A =
[[  1  -1   1   0]
 [ 14 -14  -7   0]
 [ 60 -24 -13  -1]
 [ 27 -19 -10   0]
 [  0   6   2   0]
 [ -1   4   1   0]
 [ 15 -13  -6   2]
 [ -2  11   5   0]
 [ 40 -22 -11  -1]
 [  8  -9  -3  -1]
 [ 12 -12  -6  -1]
 [ 10  -9  -6   0]
 [ 10 -10  -5  -1]
 [ 21 -16  -8   0]]
Counting starts at 0.
The entry directly above -2 -> 15
The entry in row 0 and column 2 is 1
The entry in row 0 and column 1 is -1
The entry just left of -11 -> -22
The entry at row 2, column 1 is -24
The bottom-right entry -> 0
What is the entry at row 1, column 1?
Answer: -14
What is the bottom-left entry?
Answer: 21
What is the entry directly below -2?
Answer: 40
The top-right entry -> 0
What is the entry directly below 8?
Answer: 12
The top entry of the column that holds the largest entry: 1
The entry just right of the smallest entry: -13
What is the bottom entry of the column that holds the smallest entry?
Answer: -16
The entry directly below -24 -> -19
The entry just left of 6 -> 0
What is the entry directly above the largest entry?
Answer: 14
What is the entry in row 2 and column 0?
Answer: 60
What is the entry just right of -12?
Answer: -6

[[13, 21, 6, 2, 12, -14, -1, 11, -21, 21, 2, 21], [-38, -3, -5, 3, -15, 9, 3, 9, 19, 3, 27, 15], [-1, 3, -5, 1, 0, 8, 2, 3, 10, 4, 23, 6], [-4, 7, 8, 4, 5, 6, 9, 4, 7, 1, 4, 2], [-9, 8, 16, 4, 15, 3, 6, 3, 9, 11, 4, 6]]
Read off the fifth entry in reading order.
A: 12
The 3rd entry in reading order is 6
Read off the second smallest entry.
A: -21
The entry just left of -21: 11
The fourth entry in reading order -> 2
The entry just right of the largest entry is 15
Read off the second entry in reading order.
A: 21
The entry just right of the smallest entry: -3
Read off the second largest entry.
A: 23
The entry just right of -4: 7
Read off the first entry in reading order.
A: 13
The minimum: -38
Read off the maximum.
A: 27
Read off the entry just right of -3.
A: -5

Questions about the table below. Rows and columns are numbered from 0.
1) The maximum?
2) The top entry of the column that holds the smallest entry?
3) The entry just right of 34?
4) The entry just left of 23?
5) The entry at row 0, column 0?
6) The entry directly below the largest entry?
7) The entry directly above the smallest entry?
8) The bottom-right entry?
-4	16	-11	-4	19	-3	23	3
34	-6	7	-21	-28	-23	-47	-8
-1	-14	5	-5	-28	-2	-50	-4
1) 34
2) 23
3) -6
4) -3
5) -4
6) -1
7) -47
8) -4
